Turns, then the turns between two rows, first turn first; the first pair answered
N (before -> after):
-1.957 1.990 0.517 0.646 -0.829 1.802 -1.981 0.468 0.609 -0.674  ->  -1.920 0.696 1.762 2.086 -0.272 1.117 -0.859 -0.152 -0.712 -1.648
-0.110 7.253 -0.887 -2.473 -1.956 2.143 -1.775 2.686 0.109 0.938  ->  -0.259 3.264 3.212 3.412 0.404 -0.434 2.046 1.139 -5.738 -3.133
-0.566 0.968 -0.875 0.093 -1.598 0.743 1.206 0.845 -0.577 3.046  ->  -0.604 0.225 0.125 1.658 -1.329 0.507 2.106 0.782 -2.089 1.984
B (before -> after):
0.529 4.573 -2.111 0.180 0.498 1.339 1.271 -0.896 -0.395 -2.824  ->  0.862 3.327 -2.489 -2.754 0.245 1.670 -0.790 -0.996 2.772 -0.265
0.177 0.364 -0.634 2.351 0.986 -0.154 -0.792 -0.363 0.091 -2.750  ->  -0.394 1.385 -2.040 0.761 -0.899 0.892 -1.591 1.739 0.616 -0.410
-0.211 0.736 -0.908 -0.151 -0.495 1.264 -0.458 -0.358 0.451 0.136  ->  0.071 -0.233 -0.180 0.225 0.241 0.685 -0.351 -1.268 1.031 -0.567
Z (before -> after):
0.098 1.032 -0.515 -0.488 -0.093 0.316 0.143 -0.178 -0.225 -0.545  ->  0.008 -0.821 0.377 -1.029 -0.388 -0.005 -0.104 0.348 -0.154 0.613
-1.383 2.644 -2.279 -0.122 -2.458 1.962 0.004 3.127 -2.057 0.392  ->  -1.158 -5.004 2.772 1.179 0.119 -0.377 -0.014 1.445 -2.273 1.272
0.095 0.018 1.012 2.687 -1.393 -1.037 0.805 1.514 -1.456 -1.457  ->  -0.163 0.454 0.295 1.520 -2.320 -0.262 0.254 2.496 -1.345 0.047
0.125 -3.795 3.819 1.794 -0.150 -1.717 2.365 2.292 -4.028 0.586  ->  0.297 3.366 -0.285 2.709 -0.608 -0.135 3.025 1.961 -4.385 -3.250

Each pair is two turns apart.
-0.635 -1.711 1.149 2.774 -0.196 -1.091 1.233 0.992 -1.549 -2.864  ->  -0.579 0.973 -2.288 -1.797 -1.852 0.762 -1.350 1.942 2.827 0.311 -> N then N
-0.379 2.660 -1.431 2.803 1.952 -0.414 2.328 -2.329 -0.554 -4.593  ->  -0.704 -4.727 2.909 2.069 2.607 -2.018 1.580 -1.681 0.002 -0.851 -> Z then Z
1.540 -4.787 2.019 -0.906 0.948 -1.897 -1.005 -2.442 1.918 1.092  ->  1.424 4.483 -4.014 -0.643 -0.660 0.852 -0.669 -1.881 1.470 -2.199 -> Z then B
-0.167 -3.051 2.175 -0.381 -2.230 0.701 -0.580 2.161 -1.982 3.073  ->  -0.071 2.697 -1.266 -0.380 -3.026 2.422 -0.651 2.774 -2.197 1.286 -> Z then Z
-1.038 -1.060 0.880 -2.088 0.336 -0.038 -0.280 -0.127 2.452 2.163  ->  -1.864 1.590 -0.535 -0.499 -0.910 0.872 0.955 1.874 -1.325 1.446 -> B then B
0.385 -3.849 2.537 -1.826 -0.500 -0.114 -2.082 0.440 1.218 2.894  ->  0.295 4.692 -2.560 -0.006 -1.987 2.006 -0.865 1.443 -0.914 -0.984 -> Z then B
-0.725 0.012 -0.119 -0.795 -2.467 1.195 -0.352 3.454 -1.869 3.013  ->  1.244 3.272 -1.180 0.922 1.055 0.171 0.390 -2.352 1.483 -3.064 -> B then Z
0.975 -3.833 3.251 -2.067 1.510 -1.516 -1.483 -2.655 3.977 2.642  ->  0.589 6.722 -2.730 0.286 -0.101 0.914 0.400 -1.635 0.683 -2.644 -> Z then B
1.076 1.877 -0.368 4.129 1.525 -0.927 1.951 -0.463 -4.402 -5.139  ->  2.585 -2.700 1.374 -1.277 3.281 -2.031 -1.652 -3.951 4.351 -1.819 -> B then B
0.157 0.418 -0.171 4.586 2.465 -1.732 0.474 -3.987 -0.223 -4.382  ->  -1.670 -5.938 2.828 1.567 0.073 -1.706 -1.322 0.948 -1.064 3.521 -> B then Z
1.687 -2.623 1.220 -2.469 -0.493 -1.503 -5.318 1.803 3.079 3.753  ->  -0.115 2.115 -0.897 1.327 -2.925 0.124 -2.358 5.606 -4.418 1.504 -> B then B
-0.701 -1.984 1.913 1.567 -2.501 -1.262 -0.239 6.095 -5.018 1.401  ->  -0.361 -0.175 -0.311 -2.616 -3.423 -0.002 -2.937 6.011 -0.222 4.007 -> Z then B
1.472 0.927 -0.066 1.987 2.424 -0.255 -0.121 -3.690 2.127 -3.648  ->  -0.647 -3.598 1.920 -0.295 -0.938 0.267 -1.278 2.412 -0.660 3.930 -> B then Z
1.490 4.123 -1.923 0.095 1.402 -0.415 0.511 -4.123 2.403 -4.878  ->  1.493 -3.730 3.098 -0.058 2.567 -2.513 0.141 -4.738 2.769 -1.843 -> Z then Z
-0.690 1.728 -1.547 2.822 0.849 2.883 2.026 2.102 -4.484 -0.572  ->  1.053 -2.921 1.731 2.248 4.209 0.692 0.968 -2.962 0.143 -1.740 -> B then B
-0.114 0.551 0.941 1.424 1.076 0.567 1.445 -0.479 -1.777 -2.885  ->  -0.283 -2.452 2.539 0.280 0.637 0.083 0.647 0.431 -1.553 -0.293 -> Z then Z
-1.039 -0.940 -0.371 -0.666 -2.896 0.388 -0.311 2.282 -1.474 1.734  ->  0.585 1.735 -1.312 0.858 -0.471 -0.174 0.304 -1.935 0.759 -3.363 -> B then Z
0.192 -4.260 0.090 -0.870 2.564 0.037 -1.168 -0.810 5.777 -0.205  ->  -2.660 0.618 -2.807 1.065 -1.896 2.743 0.562 5.672 -1.949 0.926 -> B then Z
0.944 -0.293 -1.082 -0.550 -0.100 -0.168 -0.658 -1.457 2.076 0.920  ->  0.391 1.798 -2.283 -0.089 -1.141 0.709 0.109 0.133 -0.068 0.639 -> B then B
0.703 0.523 -1.003 2.331 3.699 0.640 0.417 -2.180 1.575 -3.719  ->  0.310 -4.935 1.687 0.713 3.242 -0.010 -0.538 -0.577 2.001 0.554 -> Z then Z
-1.489 -2.867 2.222 0.804 -0.849 -4.176 -2.150 0.350 -1.251 0.453  ->  -1.412 2.929 -1.767 -1.427 -2.069 -2.143 -3.595 1.041 1.356 0.447 -> Z then B
0.027 -1.110 -0.181 -0.050 1.017 -1.112 0.200 -0.127 2.124 0.617  ->  -0.128 -0.294 -1.031 -0.479 0.479 -0.808 -0.114 0.638 2.078 1.368 -> Z then Z
-1.160 -5.505 3.933 -1.570 1.136 -1.192 -0.134 0.369 -0.528 3.400  ->  -1.664 1.522 -1.311 -3.694 -2.295 1.519 -1.027 3.711 -0.385 4.717 -> Z then Z
0.616 -3.670 2.255 1.389 -0.739 0.209 -1.359 0.201 -3.113 1.239  ->  0.574 1.203 -2.029 -1.572 -2.011 2.298 -2.884 0.700 0.175 1.760 -> Z then B
0.228 1.604 -2.690 -2.360 0.313 3.043 -2.868 -1.152 4.051 0.938  ->  0.826 1.874 -2.058 -0.729 2.190 2.377 -1.853 -3.436 3.808 -2.248 -> Z then Z
-0.883 -2.224 1.996 1.345 -1.296 -0.083 2.028 0.873 -0.872 0.012  ->  -0.217 -0.459 1.189 2.127 -0.301 -0.263 2.521 -0.784 -0.671 -2.169 -> B then Z
-2.076 1.437 0.610 1.321 0.061 2.476 -0.387 -1.456 1.542 -2.015  ->  -1.935 1.084 0.242 0.610 -0.162 2.655 -0.877 -1.365 2.688 -1.345 -> B then B
1.455 -1.801 1.707 -0.884 2.716 -1.720 -2.077 -3.102 1.580 -1.581  ->  0.032 1.311 -1.370 -3.550 -0.805 0.346 -3.489 1.355 1.141 2.392 -> B then B
1.327 -5.458 1.961 -1.048 -0.153 0.768 -2.882 1.097 2.935 2.325  ->  2.660 -0.808 -0.095 1.542 2.112 0.136 -1.709 -3.056 3.696 -4.113 -> Z then N
0.150 -1.977 0.869 -1.242 2.168 -0.780 0.401 -2.135 0.815 -2.109  ->  -0.500 -0.242 -0.913 -3.757 -0.189 0.646 -1.067 0.549 1.486 1.165 -> B then B
-2.831 -2.386 0.400 -3.801 -3.087 0.833 -1.643 4.210 0.772 4.596  ->  -2.990 -0.262 0.993 2.213 -2.399 0.236 2.657 4.216 -5.843 -0.973 -> B then B
1.033 -3.010 2.733 0.483 2.011 -0.366 1.242 -1.437 -0.486 -1.187  ->  -0.018 -2.545 1.708 -2.254 -0.545 0.916 -0.497 1.601 -0.084 2.712 -> Z then Z
0.577 -0.033 -2.157 -3.436 -0.341 -0.454 -2.773 -2.189 5.477 0.680  ->  -1.491 2.115 -3.507 -2.637 -3.486 1.331 -1.865 2.945 0.107 2.624 -> B then Z
1.752 -0.523 -0.506 -1.690 3.856 -1.446 -1.917 -2.631 5.189 -1.476  ->  -0.126 4.013 -4.183 -3.088 -0.463 1.285 -2.475 2.634 2.456 1.807 -> B then B
1.614 2.320 0.318 1.983 1.287 -1.307 1.334 -3.346 0.722 -4.979  ->  0.358 0.286 2.308 3.636 -0.015 -1.153 2.390 -0.364 -4.052 -3.127 -> B then N
-1.102 -0.992 -0.079 -2.693 -2.868 1.439 -1.739 3.214 0.157 4.361  ->  0.641 5.070 -2.739 0.265 -0.107 1.029 -0.022 -1.299 0.834 -3.688 -> B then Z
0.509 -2.742 1.802 0.716 1.314 -0.396 0.880 0.124 -1.621 0.456  ->  0.721 1.261 -1.599 -2.143 0.088 1.121 -1.158 0.519 1.887 1.515 -> Z then B
3.364 3.417 -2.439 -1.337 -2.047 4.867 -0.838 2.964 0.371 0.671  ->  4.146 2.301 -0.283 3.501 0.471 3.012 1.818 0.324 -2.095 -4.542 -> B then B
-2.576 -1.596 -1.082 -3.446 -0.170 0.556 -2.551 4.390 -0.709 4.238  ->  -2.796 2.127 -2.512 0.234 -0.556 1.074 -0.025 4.728 -5.253 0.261 -> Z then B
1.818 -1.374 0.203 -2.869 1.767 -0.060 -1.492 -2.683 4.845 0.269  ->  1.425 -0.238 -0.717 -3.913 0.717 0.705 -2.257 -1.529 5.104 1.220 -> Z then Z
0.378 1.744 -2.992 -1.036 -2.018 1.197 -0.290 0.356 1.362 -1.871  ->  -0.574 -0.363 -1.504 -0.925 -3.269 1.115 -0.298 2.643 -1.010 0.411 -> N then Z
-1.770 1.961 -1.977 -0.418 -1.513 2.451 -0.756 0.949 -1.627 -0.655  ->  -1.747 -3.217 1.796 0.478 -0.322 0.967 -0.458 0.608 -2.312 0.529 -> Z then B
0.167 -4.066 0.224 2.034 0.832 -3.576 -1.375 -2.447 1.730 1.086  ->  0.624 -0.376 -1.769 3.116 1.417 -3.202 -0.405 -3.704 1.167 -2.183 -> N then B
-0.228 1.016 1.082 3.189 -0.150 0.911 1.427 2.210 -4.409 -0.227  ->  -0.273 -0.215 1.821 3.222 0.095 0.433 1.388 2.314 -4.291 0.220 -> Z then Z
1.260 4.841 -3.397 -2.270 0.442 1.917 -0.765 0.402 0.902 -1.448  ->  2.616 1.245 0.028 0.582 3.508 -0.685 0.470 -3.166 0.620 -4.320 -> Z then Z
0.868 0.875 0.856 1.763 0.931 -0.453 -0.016 -1.997 -0.006 -0.419  ->  0.581 -1.200 1.879 0.840 0.521 -0.534 -0.722 -1.103 -0.075 1.645 -> Z then Z
0.513 -2.176 0.806 2.980 2.563 -1.195 0.456 -2.472 -3.245 -3.468  ->  -0.938 -2.072 0.244 1.946 -0.675 -0.313 0.265 2.183 -6.299 0.370 -> B then N
0.557 1.251 -1.225 -1.454 -0.127 2.812 -0.567 2.185 1.107 1.086  ->  0.336 1.370 -0.538 1.740 0.816 2.200 1.276 1.253 -1.583 -2.298 -> B then B
-0.314 -1.517 2.453 1.285 1.098 -0.480 0.353 -0.586 0.100 -0.898  ->  0.155 0.580 0.994 -0.118 1.228 0.085 -0.514 -1.419 2.409 -1.175 -> N then Z
0.476 0.282 2.403 2.457 1.888 -1.171 0.715 -1.832 -3.311 -2.945  ->  0.921 -1.977 2.169 -2.302 1.789 -1.065 -2.309 -2.535 2.494 1.218 -> B then B
-1.023 0.180 2.145 0.786 1.628 -0.397 -0.758 -3.141 -0.668 -2.280  ->  -1.363 2.101 -0.070 -1.949 0.597 0.642 -2.094 -2.354 2.016 -0.582 -> N then Z
1.207 3.019 -0.079 -0.542 1.240 -0.767 -0.514 -0.970 0.476 -1.501  ->  0.351 -0.519 1.635 -2.090 0.445 -0.455 -1.543 0.700 0.521 2.386 -> B then Z
0.198 0.897 -0.627 0.136 -1.098 -0.895 -0.923 2.028 -0.219 0.169  ->  1.034 0.905 -0.464 0.238 0.008 -1.269 -1.158 0.184 1.236 -1.006 -> B then Z
-0.556 -4.547 1.172 -3.309 -0.356 -0.086 0.163 -1.906 2.523 -0.458  ->  -1.071 -1.090 -1.539 -4.822 -2.140 1.349 -0.632 0.010 2.701 0.959 -> Z then Z
1.624 -2.157 0.892 -0.123 1.313 1.241 1.136 -1.232 0.634 -1.090  ->  1.245 -2.406 0.253 -1.487 0.305 1.646 0.445 0.419 0.750 1.299 -> Z then Z
0.803 -2.451 3.378 5.496 3.225 -1.446 2.561 -3.071 -2.260 -2.978  ->  -0.796 -6.441 4.076 0.843 -0.062 -0.170 -0.272 1.778 -1.555 4.964 -> Z then Z
-1.248 0.313 -1.959 -2.515 -2.633 1.851 -0.775 3.392 -0.641 3.171  ->  -0.631 0.178 -0.177 2.868 -0.107 0.292 2.315 0.824 -4.765 -2.377 -> B then B
-0.411 -2.888 -0.361 1.969 -0.576 -2.495 1.364 1.444 -2.825 0.416  ->  -0.343 0.184 -3.405 -1.310 -2.362 -0.624 -0.455 2.461 -0.098 2.232 -> N then N
-0.479 -1.542 1.348 3.662 2.616 -0.246 2.318 -0.946 -2.857 -2.669  ->  -1.290 -4.516 2.401 1.086 0.936 0.081 0.544 1.710 -2.453 2.162 -> Z then Z
-1.997 1.582 -0.241 -1.459 4.031 0.399 1.085 -1.968 -1.310 -5.264  ->  -2.151 -3.880 2.979 -2.665 4.046 -0.501 0.234 -1.298 -0.863 -1.762 -> Z then Z
1.525 2.758 -2.167 0.331 1.760 -1.330 -1.079 -1.600 2.224 -2.169  ->  1.543 -1.390 0.846 0.682 2.675 -2.470 -1.138 -2.057 2.374 -1.067 -> Z then Z
0.988 -0.979 0.272 1.148 -0.662 -1.340 2.469 2.326 -2.010 -0.367  ->  1.402 -1.043 -0.495 -1.705 -1.202 -0.942 0.329 2.324 1.661 2.094 -> Z then B
-0.191 -0.869 -1.996 -2.711 1.650 1.375 -0.768 -3.214 0.751 -0.060  ->  -1.323 -0.448 -2.463 -2.675 -0.424 2.166 -0.447 -0.092 -2.203 2.205 -> B then Z
-1.335 -4.760 1.685 -3.799 0.580 -2.276 -1.783 -3.183 1.742 -0.190  ->  -1.568 4.119 -3.753 -2.382 -0.818 -0.290 -0.656 -2.564 -0.386 -4.196 -> Z then B
0.988 1.586 -0.063 1.139 0.843 -0.330 -0.458 -2.383 1.478 -2.515  ->  -0.395 -2.341 1.666 -0.794 -1.140 -0.150 -1.768 1.016 0.378 2.756 -> B then Z
-0.569 4.289 -2.778 1.405 0.499 0.738 1.571 -0.583 -1.087 -4.698  ->  -2.552 0.829 -1.625 -0.668 -2.793 1.648 0.684 4.418 -2.995 1.979 -> Z then N
-1.348 3.180 -1.635 3.013 -3.828 0.933 1.306 3.439 -6.766 -1.880  ->  2.201 -3.007 1.967 0.338 2.447 -2.316 -1.099 -6.198 3.959 -4.257 -> B then Z
-1.122 1.374 -1.392 0.466 -2.890 1.416 0.533 4.585 -3.964 1.352  ->  -0.121 3.004 -1.136 2.686 -1.086 0.727 2.032 1.948 -4.260 -3.043 -> Z then Z
-0.454 4.077 0.682 3.071 1.464 0.213 3.221 -0.593 -2.180 -5.700  ->  -2.547 0.917 1.836 0.937 -1.965 0.957 2.295 5.247 -5.075 1.235 -> Z then N
-1.731 -1.889 2.056 -1.297 -1.172 -0.864 -2.940 2.971 0.087 4.228  ->  0.436 -1.031 2.176 -0.785 2.519 -1.929 -2.795 -2.390 4.328 -0.414 -> Z then N
-1.320 6.597 -3.453 -1.658 1.036 2.264 -1.193 -0.964 2.410 -2.470  ->  -1.647 -0.512 0.211 -4.742 1.158 1.240 -3.535 -0.101 5.244 3.443 -> B then Z
0.047 -2.349 1.355 -1.299 -0.028 0.100 -0.675 1.079 -0.208 1.578  ->  -0.087 1.661 -1.330 -1.439 -0.807 1.247 -0.748 1.749 -0.499 1.063 -> Z then Z
1.289 -1.401 2.399 0.687 0.058 -2.448 0.458 -3.167 2.160 -2.536  ->  0.884 2.506 0.309 1.739 -1.064 -1.414 1.444 -1.936 -0.047 -4.005 -> N then B
1.612 0.226 2.162 4.458 1.918 0.414 1.202 -5.466 0.076 -9.400  ->  1.645 -1.732 0.437 -4.670 -0.212 2.291 -4.821 -4.103 8.630 -0.621 -> B then B
-0.357 -0.394 -0.908 2.339 -0.752 -0.230 0.782 0.545 -2.458 -3.350  ->  -0.578 -3.310 1.015 1.940 -0.687 -0.909 0.222 0.928 -2.281 -1.672 -> Z then Z
0.612 -1.327 3.276 -2.019 0.337 0.934 -2.204 -0.976 0.911 0.303  ->  0.255 3.400 0.679 -1.009 -0.280 2.052 -1.222 -0.394 -0.813 -2.052 -> Z then B
0.163 3.731 -0.714 -3.408 -1.652 1.566 1.639 1.411 0.376 1.422  ->  1.189 3.849 0.124 -0.662 0.656 0.161 3.238 -1.607 -0.021 -3.092 -> Z then Z
0.806 -0.742 1.942 3.651 -1.349 0.879 2.516 1.538 -6.133 -0.388  ->  2.430 -5.260 4.294 1.378 1.427 -0.695 0.406 -2.822 0.345 0.443 -> B then B
